In the data rows, 50 means zero.
Some points:
tensor([52, 49, 66, 68, 66, 44, 56, 47, 52, 49, 62, 53, 69, 63, 58, 66,
        68, 77, 70, 54, 52, 53, 67, 60, 56, 52, 56, 50, 52, 63, 56, 64])
tensor([14, 88, 53, 22, 45, 63, 36, 4, 28, 64, 25, 27, 53, 63, 44, 48,
        34, 25, 22, 27, 34, 9, 78, 59, 69, 37, 25, 50, 37, 46, 10, 30])
tensor([46, 44, 37, 69, 61, 55, 35, 54, 52, 39, 41, 50, 49, 57, 64, 23,
        65, 81, 69, 61, 81, 62, 45, 49, 41, 54, 76, 65, 70, 52, 32, 22])
tensor([53, 50, 54, 48, 62, 49, 66, 73, 63, 56, 60, 57, 52, 36, 42, 64,
        55, 59, 51, 63, 52, 41, 53, 51, 51, 52, 49, 35, 53, 56, 72, 50])
tensor([40, 30, 49, 50, 52, 45, 43, 57, 46, 46, 36, 40, 52, 42, 38, 51,
        48, 52, 52, 29, 44, 52, 52, 52, 41, 37, 51, 49, 46, 48, 46, 49])
tensor([59, 58, 52, 50, 52, 39, 67, 51, 39, 52, 66, 64, 52, 35, 48, 40,
        42, 41, 50, 41, 52, 51, 49, 38, 47, 59, 39, 43, 37, 38, 47, 36])
tensor([94, 83, 12, 48, 11, 39, 42, 49, 56, 43, 52, 47, 26, 37, 64, 47,
        56, 66, 48, 42, 63, 69, 21, 58, 39, 59, 51, 65, 28, 47, 54, 58])
tensor([61, 59, 49, 41, 47, 32, 46, 50, 37, 58, 64, 47, 48, 34, 57, 39,
        52, 46, 47, 41, 49, 48, 47, 43, 42, 55, 34, 40, 37, 42, 52, 36])
tensor([61, 44, 20, 53, 49, 59, 47, 51, 46, 40, 44, 55, 45, 59, 66, 48,
        51, 40, 53, 44, 61, 62, 51, 53, 46, 56, 53, 42, 45, 40, 55, 60])
tensor([46, 19, 49, 58, 52, 48, 41, 0, 61, 23, 45, 38, 39, 49, 41, 40,
        48, 70, 53, 32, 41, 69, 54, 43, 40, 36, 52, 62, 63, 53, 45, 61])
tensor([47, 48, 60, 52, 66, 45, 53, 42, 61, 61, 44, 52, 43, 54, 43, 63,
        61, 46, 47, 32, 57, 42, 47, 58, 53, 42, 52, 43, 58, 34, 65, 59])
tensor([43, 62, 69, 53, 66, 57, 82, 66, 41, 66, 73, 56, 67, 70, 54, 69,
        47, 27, 47, 60, 82, 47, 54, 71, 80, 71, 52, 85, 69, 66, 57, 30])
tensor([58, 42, 57, 47, 68, 44, 52, 75, 63, 49, 46, 42, 49, 45, 51, 45,
        48, 63, 61, 55, 52, 45, 44, 41, 55, 40, 41, 44, 49, 59, 62, 56])
tensor([62, 56, 42, 57, 61, 54, 56, 61, 54, 58, 57, 56, 58, 39, 54, 60,
        55, 60, 51, 60, 54, 54, 42, 54, 54, 52, 56, 42, 40, 49, 47, 56])
tensor([50, 40, 42, 38, 49, 37, 43, 56, 36, 43, 46, 50, 31, 31, 41, 36,
        49, 39, 38, 27, 37, 69, 39, 37, 49, 35, 40, 26, 43, 47, 36, 53])
tensor([58, 44, 42, 75, 56, 50, 31, 80, 54, 49, 63, 72, 39, 33, 76, 41,
        38, 66, 68, 55, 74, 32, 36, 50, 40, 67, 78, 81, 63, 56, 80, 74])
tensor([46, 30, 51, 53, 52, 46, 48, 59, 52, 44, 42, 42, 55, 46, 54, 54,
        50, 54, 51, 45, 37, 53, 56, 51, 53, 39, 41, 52, 50, 50, 56, 50])
tensor([35, 59, 77, 33, 25, 80, 34, 40, 33, 62, 43, 49, 69, 67, 64, 92,
        53, 43, 43, 33, 54, 42, 43, 50, 60, 45, 32, 64, 80, 46, 21, 47])
tensor([47, 51, 75, 56, 91, 53, 59, 85, 68, 80, 49, 37, 85, 62, 49, 57,
        61, 41, 35, 64, 58, 46, 74, 89, 62, 52, 56, 75, 77, 84, 30, 41])
tensor([60, 54, 39, 50, 36, 50, 73, 71, 75, 35, 73, 78, 33, 49, 85, 63,
        46, 87, 52, 79, 72, 65, 53, 49, 36, 70, 65, 59, 43, 33, 54, 38])
tensor([48, 58, 58, 72, 45, 51, 70, 47, 58, 67, 76, 74, 55, 52, 50, 61,
        45, 48, 44, 83, 49, 40, 53, 53, 67, 62, 70, 54, 57, 67, 51, 50])
tensor([52, 60, 50, 41, 51, 36, 54, 59, 37, 54, 56, 52, 44, 48, 50, 48,
        40, 38, 47, 50, 32, 37, 48, 48, 47, 45, 40, 43, 46, 37, 45, 36])
tensor([19, 18, 26, 45, 33, 52, 20, 41, 47, 24, 44, 12, 34, 53, 45, 38,
        44, 53, 43, 42, 64, 54, 44, 49, 37, 20, 52, 46, 51, 43, 50, 54])
tensor([78, 42, 37, 44, 41, 43, 50, 43, 47, 37, 49, 49, 31, 30, 49, 35,
        40, 51, 47, 27, 50, 48, 27, 37, 33, 49, 52, 43, 43, 49, 49, 49])
tensor([49, 58, 65, 32, 33, 46, 45, 42, 64, 78, 56, 39, 66, 72, 41, 22,
        47, 41, 30, 52, 51, 52, 45, 60, 82, 55, 41, 36, 55, 38, 61, 42])
tensor([95, 21, 16, 40, 14, 32, 44, 42, 51, 16, 50, 48, 8, 34, 63, 37,
        35, 53, 46, 30, 58, 56, 24, 16, 12, 54, 42, 59, 43, 28, 47, 58])
tensor([52, 71, 51, 45, 42, 31, 50, 50, 49, 48, 50, 51, 54, 45, 44, 49,
        52, 41, 43, 52, 47, 43, 38, 48, 50, 43, 37, 36, 36, 50, 52, 35])
tensor([42, 47, 76, 50, 66, 48, 45, 66, 50, 56, 44, 45, 61, 64, 36, 58,
        53, 43, 57, 42, 38, 37, 54, 59, 52, 41, 67, 47, 40, 56, 44, 55])
tensor([58, 64, 25, 73, 34, 55, 59, 37, 47, 46, 17, 68, 51, 54, 83, 38,
        57, 61, 8, 67, 74, 47, 32, 49, 57, 67, 45, 70, 44, 59, 75, 40])
tensor([36, 48, 53, 39, 45, 37, 49, 37, 47, 59, 43, 44, 57, 56, 26, 63,
        59, 42, 43, 63, 34, 60, 57, 56, 61, 37, 65, 55, 54, 41, 29, 48])
tensor([48, 55, 75, 43, 56, 58, 60, 57, 57, 74, 58, 66, 49, 47, 44, 66,
        87, 57, 47, 68, 60, 53, 74, 74, 83, 57, 40, 50, 44, 66, 35, 49])
tensor([45, 41, 64, 52, 66, 51, 53, 45, 76, 36, 64, 45, 37, 31, 81, 51,
        51, 58, 95, 81, 59, 84, 41, 38, 39, 48, 45, 90, 73, 42, 77, 98])
tensor([45, 58, 61, 57, 58, 52, 41, 50, 60, 62, 52, 52, 64, 49, 50, 66,
        42, 41, 60, 54, 42, 63, 42, 48, 62, 39, 58, 48, 60, 66, 63, 41])
tensor([36, 61, 50, 70, 24, 68, 60, 32, 35, 59, 46, 55, 63, 48, 67, 41,
        36, 44, 30, 56, 41, 30, 54, 73, 60, 45, 60, 39, 42, 11, 49, 45])
tensor([45, 56, 70, 53, 56, 43, 54, 47, 42, 65, 38, 51, 45, 59, 40, 48,
        63, 40, 49, 65, 38, 39, 72, 52, 40, 41, 57, 39, 57, 67, 44, 43])
tensor([30, 28, 51, 75, 67, 75, 41, 68, 38, 36, 26, 37, 58, 63, 36, 37,
        62, 96, 78, 33, 48, 45, 56, 70, 46, 39, 52, 32, 40, 69, 35, 82])
tensor([65, 71, 29, 54, 49, 62, 49, 59, 60, 48, 60, 57, 49, 61, 68, 54,
        51, 64, 56, 50, 62, 68, 55, 54, 53, 56, 59, 59, 61, 55, 48, 65])
tensor([41, 70, 55, 45, 54, 43, 55, 60, 48, 52, 59, 55, 52, 53, 52, 55,
        54, 54, 36, 58, 56, 55, 53, 50, 48, 50, 51, 52, 53, 45, 57, 33])
tensor([44, 41, 60, 50, 63, 42, 39, 47, 68, 38, 40, 37, 47, 41, 44, 24,
        40, 52, 63, 47, 25, 53, 47, 43, 29, 36, 48, 47, 49, 41, 54, 65])
tensor([43, 48, 58, 52, 57, 39, 51, 46, 45, 55, 44, 51, 55, 41, 31, 44,
        51, 49, 52, 59, 43, 43, 53, 51, 56, 37, 50, 46, 49, 51, 47, 44])
tensor([26, 62, 50, 27, 58, 69, 31, 39, 38, 54, 29, 15, 57, 74, 37, 57,
        21, 33, 28, 57, 40, 39, 67, 64, 59, 38, 50, 58, 53, 54, 42, 52])
tensor([31, 38, 55, 87, 74, 68, 38, 30, 86, 52, 41, 36, 69, 73, 43, 46,
        67, 50, 78, 38, 51, 70, 53, 23, 63, 38, 72, 57, 47, 61, 22, 80])
tensor([55, 60, 57, 38, 59, 34, 58, 52, 41, 60, 55, 48, 57, 42, 47, 58,
        52, 50, 47, 64, 52, 40, 57, 51, 51, 48, 48, 41, 33, 51, 59, 43])
tensor([66, 57, 53, 44, 51, 31, 57, 46, 53, 54, 58, 57, 45, 39, 49, 63,
        50, 55, 47, 47, 54, 32, 48, 51, 50, 49, 39, 43, 48, 46, 65, 45])
tensor([47, 48, 33, 42, 36, 38, 53, 52, 41, 45, 32, 63, 37, 48, 39, 49,
        37, 69, 60, 58, 45, 30, 41, 47, 40, 49, 37, 43, 57, 40, 59, 45])
tensor([48, 69, 17, 11, 5, 34, 72, 7, 34, 47, 56, 59, 37, 69, 76, 72,
        24, 27, 36, 41, 54, 48, 30, 71, 47, 81, 42, 45, 32, 43, 38, 18])
tensor([60, 34, 51, 53, 58, 39, 47, 59, 52, 45, 54, 58, 51, 49, 37, 56,
        38, 54, 53, 42, 50, 51, 58, 52, 48, 50, 34, 51, 35, 54, 58, 50])
tensor([49, 40, 67, 48, 56, 72, 43, 50, 78, 40, 40, 55, 59, 50, 40, 59,
        47, 46, 78, 40, 45, 47, 77, 48, 56, 41, 82, 35, 52, 60, 63, 46])
tensor([37, 51, 66, 72, 88, 78, 58, 57, 34, 56, 49, 45, 77, 81, 62, 91,
        91, 45, 53, 36, 32, 66, 57, 79, 71, 45, 92, 72, 72, 92, 56, 62])
tensor([65, 53, 44, 41, 43, 44, 87, 59, 26, 39, 79, 55, 42, 41, 63, 44,
        34, 44, 40, 49, 55, 58, 49, 39, 42, 70, 51, 48, 41, 39, 54, 44])
tensor([51, 49, 55, 59, 51, 47, 49, 55, 55, 55, 39, 47, 59, 45, 54, 59,
        44, 45, 60, 64, 55, 54, 57, 55, 60, 47, 40, 48, 53, 42, 57, 47])
tensor([47, 42, 54, 48, 60, 49, 39, 40, 42, 40, 35, 42, 59, 43, 30, 43,
        54, 34, 55, 49, 28, 45, 41, 55, 52, 44, 36, 31, 51, 47, 42, 60])
tensor([55, 53, 55, 53, 55, 36, 47, 64, 35, 60, 53, 49, 53, 42, 43, 52,
        54, 39, 50, 49, 47, 35, 53, 45, 59, 52, 42, 39, 47, 44, 62, 35])
tensor([24, 39, 62, 21, 55, 59, 6, 24, 4, 17, 35, 23, 37, 42, 40, 31,
        50, 20, 31, 19, 28, 29, 34, 12, 36, 43, 28, 47, 12, 36, 16, 38])
tensor([53, 42, 39, 63, 56, 48, 41, 69, 58, 35, 64, 53, 30, 52, 52, 65,
        53, 65, 59, 65, 53, 68, 45, 51, 55, 59, 42, 64, 52, 38, 62, 61])
There is one direction along which these points spread out most. Take the direction at right angles to it along which they spread out most. Go by this last direction. How far along it is each point below, from 0 to 99? 50 is the average, and the first point above lies past it. One standard deviation of the points above along it is 16.
tensor([65, 52, 50, 54, 54, 35, 59, 60, 52, 53, 54, 53, 51, 44, 38, 52,
        48, 54, 56, 55, 49, 27, 50, 47, 50, 47, 53, 44, 50, 51, 58, 48]) 54
tensor([20, 53, 71, 54, 23, 99, 9, 27, 39, 85, 29, 17, 41, 99, 35, 9,
        51, 27, 19, 12, 25, 34, 49, 61, 55, 31, 38, 59, 47, 52, 3, 24]) 0
tensor([61, 43, 44, 72, 38, 43, 56, 56, 41, 38, 63, 56, 31, 46, 37, 59,
        29, 41, 63, 53, 69, 78, 47, 39, 30, 65, 36, 27, 55, 56, 70, 67]) 69
tensor([71, 42, 54, 41, 44, 38, 81, 61, 48, 43, 83, 85, 46, 37, 82, 38,
        38, 57, 60, 54, 74, 46, 43, 37, 39, 67, 41, 40, 37, 43, 42, 64]) 75
tensor([60, 54, 47, 46, 48, 39, 57, 48, 46, 58, 54, 54, 51, 35, 48, 59,
        42, 58, 56, 60, 47, 56, 49, 44, 53, 49, 37, 53, 34, 54, 59, 54]) 56
tensor([60, 50, 48, 55, 53, 45, 56, 43, 54, 50, 55, 54, 51, 51, 49, 49,
        53, 57, 55, 58, 51, 54, 47, 41, 45, 49, 51, 52, 37, 55, 58, 33]) 57
tensor([47, 48, 78, 74, 45, 70, 48, 64, 40, 63, 45, 53, 70, 59, 37, 60,
        77, 50, 65, 63, 44, 70, 88, 46, 58, 37, 67, 72, 70, 48, 64, 54]) 48
tensor([43, 0, 47, 47, 18, 72, 19, 65, 74, 18, 32, 17, 47, 41, 36, 35,
        43, 55, 55, 22, 38, 45, 24, 22, 34, 35, 61, 19, 63, 51, 31, 84]) 48
tensor([43, 74, 40, 39, 46, 41, 65, 47, 37, 69, 46, 68, 50, 59, 69, 28,
        52, 40, 28, 56, 22, 17, 58, 40, 78, 99, 42, 42, 42, 66, 48, 41]) 41
tensor([47, 51, 46, 56, 44, 56, 55, 46, 76, 48, 57, 52, 51, 47, 55, 68,
        51, 39, 44, 42, 31, 73, 63, 59, 46, 68, 51, 63, 70, 45, 72, 43]) 57
tensor([72, 45, 36, 41, 50, 40, 49, 49, 47, 43, 50, 47, 33, 38, 33, 48,
        50, 52, 47, 50, 49, 50, 41, 38, 41, 50, 52, 37, 50, 44, 48, 43]) 55
tensor([57, 47, 55, 45, 58, 42, 56, 58, 49, 56, 53, 53, 54, 47, 46, 54,
        52, 55, 53, 59, 48, 51, 51, 50, 55, 47, 49, 47, 49, 52, 56, 50]) 53
tensor([47, 80, 43, 47, 47, 46, 44, 45, 49, 40, 50, 49, 46, 46, 48, 43,
        37, 52, 36, 44, 52, 51, 39, 45, 40, 53, 50, 48, 37, 29, 36, 51]) 49
tensor([37, 57, 8, 20, 51, 75, 70, 44, 77, 63, 55, 86, 68, 35, 36, 19,
        74, 26, 55, 78, 85, 69, 62, 56, 10, 60, 58, 63, 88, 66, 58, 66]) 66
